+4.04 +1.21 +1.20 -2.68 +2.74 +2.48
-0.84 +1.83 -2.88 +1.33 -5.28 -4.22
+5.08 -0.82 -0.43 +1.97 +1.26 +1.25
-4.73 -0.02 -2.55 +0.69 +1.77 +1.67
+1.63 +0.06 -1.26 +2.82 -5.56 -4.45
-2.73 +2.26 -3.86 +0.56 -2.82 -2.16
-0.90 -0.44 +4.29 -3.47 +0.63 +0.72
+1.37 +0.36 -1.41 +2.76 -5.68 -4.56
:
+1.37 -0.90 -2.73 +1.63 -4.73 +5.08 -0.84 +4.04
+0.36 -0.44 +2.26 +0.06 -0.02 -0.82 +1.83 +1.21
-1.41 +4.29 -3.86 -1.26 -2.55 -0.43 -2.88 +1.20
+2.76 -3.47 +0.56 +2.82 +0.69 +1.97 +1.33 -2.68
-5.68 +0.63 -2.82 -5.56 +1.77 +1.26 -5.28 +2.74
-4.56 +0.72 -2.16 -4.45 +1.67 +1.25 -4.22 +2.48

+3.73 +3.34 +5.19 +3.40
+3.76 +3.10 +5.10 +4.61
+4.23 +2.93 +4.33 +3.38
:
+4.23 +3.76 +3.73
+2.93 +3.10 +3.34
+4.33 +5.10 +5.19
+3.38 +4.61 +3.40

+1.52 +1.62 -2.10 +1.50 -2.25 +1.54 -2.23 -2.32 +1.36 -2.30 +1.47 +1.42 +1.63 -2.04
+3.02 +3.78 +4.29 +3.51 +4.11 +3.91 +4.35 +4.21 +3.48 +4.15 +3.55 +3.15 +3.30 +4.13
-1.51 -1.58 +2.44 -1.52 +2.20 -1.60 +1.98 +2.41 -1.51 +2.23 -1.47 -1.53 -1.42 +2.24
:
-1.51 +3.02 +1.52
-1.58 +3.78 +1.62
+2.44 +4.29 -2.10
-1.52 +3.51 +1.50
+2.20 +4.11 -2.25
-1.60 +3.91 +1.54
+1.98 +4.35 -2.23
+2.41 +4.21 -2.32
-1.51 +3.48 +1.36
+2.23 +4.15 -2.30
-1.47 +3.55 +1.47
-1.53 +3.15 +1.42
-1.42 +3.30 +1.63
+2.24 +4.13 -2.04

-2.86 -0.86 -1.87
-5.01 -1.43 -3.90
:
-5.01 -2.86
-1.43 -0.86
-3.90 -1.87

+1.59 -0.81 -1.57 +0.53
-0.78 +1.54 +0.52 +3.52
-1.09 +0.89 -1.01 +2.05
-5.12 -0.62 +0.27 -0.78
+4.80 +0.65 -0.63 +0.12
:
+4.80 -5.12 -1.09 -0.78 +1.59
+0.65 -0.62 +0.89 +1.54 -0.81
-0.63 +0.27 -1.01 +0.52 -1.57
+0.12 -0.78 +2.05 +3.52 +0.53

+0.36 -0.18 +0.00 -3.81 -2.96 +0.18 +0.19 +2.10
+0.63 +0.06 -3.98 -0.46 +0.06 +4.15 +0.57 -1.12
+0.65 -0.01 -4.37 +0.31 +1.09 +3.36 -0.24 -3.45
+0.37 -0.21 +0.04 -3.71 -3.11 +0.09 +0.22 +1.84
+0.45 -0.50 +0.37 -1.27 -4.16 -3.31 -0.16 +0.26
+0.50 +0.00 -2.21 -3.52 +0.31 +0.40 +4.09 +1.35
+0.48 -2.83 +0.32 +4.17 -0.82 -1.33 +2.51 -0.31
+0.47 -2.69 +0.35 +4.29 -0.56 -1.94 +2.13 +0.13
+0.44 -0.45 +0.36 -1.49 -4.27 -2.99 +0.07 +0.21
+0.49 -3.21 +0.09 +3.28 -1.99 +0.02 +3.14 -1.25
:
+0.49 +0.44 +0.47 +0.48 +0.50 +0.45 +0.37 +0.65 +0.63 +0.36
-3.21 -0.45 -2.69 -2.83 +0.00 -0.50 -0.21 -0.01 +0.06 -0.18
+0.09 +0.36 +0.35 +0.32 -2.21 +0.37 +0.04 -4.37 -3.98 +0.00
+3.28 -1.49 +4.29 +4.17 -3.52 -1.27 -3.71 +0.31 -0.46 -3.81
-1.99 -4.27 -0.56 -0.82 +0.31 -4.16 -3.11 +1.09 +0.06 -2.96
+0.02 -2.99 -1.94 -1.33 +0.40 -3.31 +0.09 +3.36 +4.15 +0.18
+3.14 +0.07 +2.13 +2.51 +4.09 -0.16 +0.22 -0.24 +0.57 +0.19
-1.25 +0.21 +0.13 -0.31 +1.35 +0.26 +1.84 -3.45 -1.12 +2.10

+0.35 -0.85 -2.50 -1.22 -1.48 -1.15 -5.34 +1.09 -3.56
-0.26 +0.48 +1.39 +0.76 +1.46 +0.87 +2.84 -0.55 +2.69
+0.40 -0.71 -2.31 -1.63 -1.40 -1.02 -5.49 +1.02 -3.53
:
+0.40 -0.26 +0.35
-0.71 +0.48 -0.85
-2.31 +1.39 -2.50
-1.63 +0.76 -1.22
-1.40 +1.46 -1.48
-1.02 +0.87 -1.15
-5.49 +2.84 -5.34
+1.02 -0.55 +1.09
-3.53 +2.69 -3.56
